Each path below is one point turned by a fixed rotation once a step. After each direction that follows a path, write how fast that rotation turns it, in degrees a step (0 if it stays still).
Each turn is a multiple of 5 degrees from 10 to 175, or 0.
Each row of a path follows its step; steps can be skipped.
path 1
step 0: [ -7   4   0  11   1   8  16  -3   3  35   0  -2 -14  -9  15  16   3 -11
   8  -5  17   9  10  11   9  -8 -19   7 -15   8  -6  -6  12   2   4  -4
  -8   4 -18  12 -12  10 -21   3 -12 -16  -2  17   2  -2 -11   5   0  -5
  -7   9   3  -9   3  -6  -9]
step 1: [ -6  18  -7   6   1 -13  16   7   3   4   4  14  -5   7  25  -9  11 -24
   1  12   7   6 -10  -6   9  10 -10  -8   8  -5  -4  14   2  -9   1 -13
  -6  -6  -1 -12  -6  -6 -10  -1   0  -1  -2  17  -2   5 -13  12  25  -2
  18  25   7  -1  16  -1  -2]
step 4: [  8  -1   2  20  -8  -5   3  -4   2   7  15  -4  -8   0  23  19  24 -16
  10   3   3   6   9  -4  -6   5  -2  -1 -17  12  -9  11  -5   1   5  -9
 -21  -1 -10   7  -5 -12  10   5  -1   6  25  29   1   6   2   4   5   2
   2  15   4  -4  -3  -9 -19]
step 5: [ -8  20   4  27   0  -3  12   2  -4 -14   3   7  -8   8   2  10  -3   3
   7   9 -12   2 -17   2  -7  -1 -11  -7   6  -7   4   4  16  -6  16  16
 -11 -10  -3  -3 -19  -9  -4   2   8   3   3  16   7  27  -4   6   8  -2
   6   4   1   3  15 -32  -2]
step 6: [-12   8   2 -13   1  -7  11 -20  -8  16  -2   4   1  -6  -3  13   1  -7
  10  15   3  -2  15  10  -4  -9   3   1  20  10   3   6  16  -1  14 -11
  -4  -3 -10   0 -12 -10  -6  20   5  21   7  24  12  24  -7   7 -12  13
  -6   0  -8  -8  -9  -1  15]
step 8: [ -9   7  -5  11 -11  -2   4  -6 -19   9  12   0 -13   7   4   5  -1  -7
  21   8 -12  -5   2   8 -22  -1   0  12 -25 -12  -8   9  11   3   6   2
  -2 -16   0  15  -3 -10   1  27  13 -19  11  19  -3  -4 -10   4  -1  -4
   9   2  -2   4  -5 -21   3]
step 10: [  2  -9  -7 -11   5   1  14 -15  -2   1  11  14  -6  -7  -5   3   3 -12
  -2  10  10  18  -6   2   2  -9 -16  13   2  -2  12  16  10  12   1 -11
  -4  -9   1  -2   5 -11   1   9 -13   0  31  13   3   5 -18  19   0  -1
  -5  15  16  -6  -4  -6  27]
step 11: [  7  20  -1  12  16 -11   5  -5 -20  -6  -5   2  10   7  -6   3  11  -2
  14  12  -5 -16   3   1  -3  -3   3  -5  -2 -19   2  10  -1  -2   1 -16
  -5 -23   8  14   6   4  -7  15  -1   1  21 -16   3  -2  -4  13  -7 -17
   9  18  11 -19   4 -21   2]
step 12: [  1   6   1  -6  -8  -9  13  -5   6  16   3   0   4   3  -7  19   3   2
   1   4   6   3   8   7   1  -5  -4 -12 -21  -9   9   9  14  23  -8   1
   1 -12 -18  27  -1  -3  -6  12   0  -8  11   3  24  -4  -7  20   2  -2
  -7  -7 -12  -4 -11 -22 -19]
step 13: [ -4   9 -20   9  -5  15  17  -5 -12  -2   1  -2  -9   0  -3   2   2 -12
 -10  14   9   6  -5  -5  11 -10  -8  -2   3   5  14  10   4  18  -3 -14
 -11   8  -7  24  -2   3 -10  -7  11  15   8  12  -3   7 -18  17   7 -10
   6  13  19   2  20  -6 -17]
step 14: [ -3   6 -19   9   1   1  16 -16 -13 -10 -11  16  15   0  15  11  -3   5
  12  24  -1  25   9  -5   7   1  -9   5  -1  -7  17  13  17  -3  11 -10
 -11 -19   3   8  -3   4  13  10   0  -4  11  -5  -1  10   8  18  14   1
  11   4  -4  -6 -10   3   3]
Directions:
[  1  -4   2   5  -4   1   1  -3  -3   2   2   3   3  -4   2   2   1  -4
   3   1  -2   4  -1  -5  -2   2  -4  -1   1   0   2  -2 -10  -8   1  -1
  -3  -2   1   2   1  -2   1  -1  -1  -1  -1  -1  -2  -5  -2   3   2  -3
   2   1   5  -4  -2   3   2]	110
[-3  1 -1 -3  4 -3  0  0  0  3  1  0 -3 -3 -4 -4 -1 -2 -2 -8 -2  2 -1 -1
  0  2 -1  1 -5 -4 -1  3  3 -6 -2 -1  3 -3  0 -5  2  0 -6  3 -5 -5  1  0
 -2 -6 -5 -2 -1  0  1  4  2 -2  2  2  1]	40
[-2  2  3  2 -1  5  0  0 -2  0 -4  3  3 -1 -4  1  0  3  0  2 -5 -5  0  1
 -2  2  0 -2  1 -5  1 -1  0 -2  5  4  7  3 -9  2 -1 -1  3  3 -5 -2  0  3
  6 -2 -1 -1  1 -3 -3 -1 -2 -1  2  5 -1]	115
[-1 -3  0 -2  2 -3  0 -1 -2 -3  0  3  5 -2 -4  0 -3 -3  4  0 -2  1 -4 -1
 -3  1  0  2  2  3  7 -1 -1  9 -2  0  5 -2  0  4 -2  4 -1  3  5 -3  7 -2
 -2 -5  1  2 -3  0 -2 -1  1 -1  5  0 -2]	20
[ 0  4 -2  2  4 -3  2  2  3 -1  2 -1  2 -5  4 -2  2 -1 -3  1  0  3  2  3
  1  2  5 -5 -3 -1  6  1 -2  0  5  3 -1  0 -1  0 -3 -2 -1  2 -3  6  4 -3
 -2 -5  7 -1 -1  3  1  1 -4 -1 -5  3 -3]	145
[-9 -3 -1  2 -4 -2  0  0  0 -2  1 -4 -4  5  0  1  0 -4 -2 -1 -1 -3 -3 -5
 -1  2  0 -4  0 -1  1  1 -1  3  3 -2  1  0 -2  1 -2 -8 -5 -6  0 -2 -2 -3
 -2 -1 -1  4  3  4 -2 -1 -7  2  2 -2  0]	95
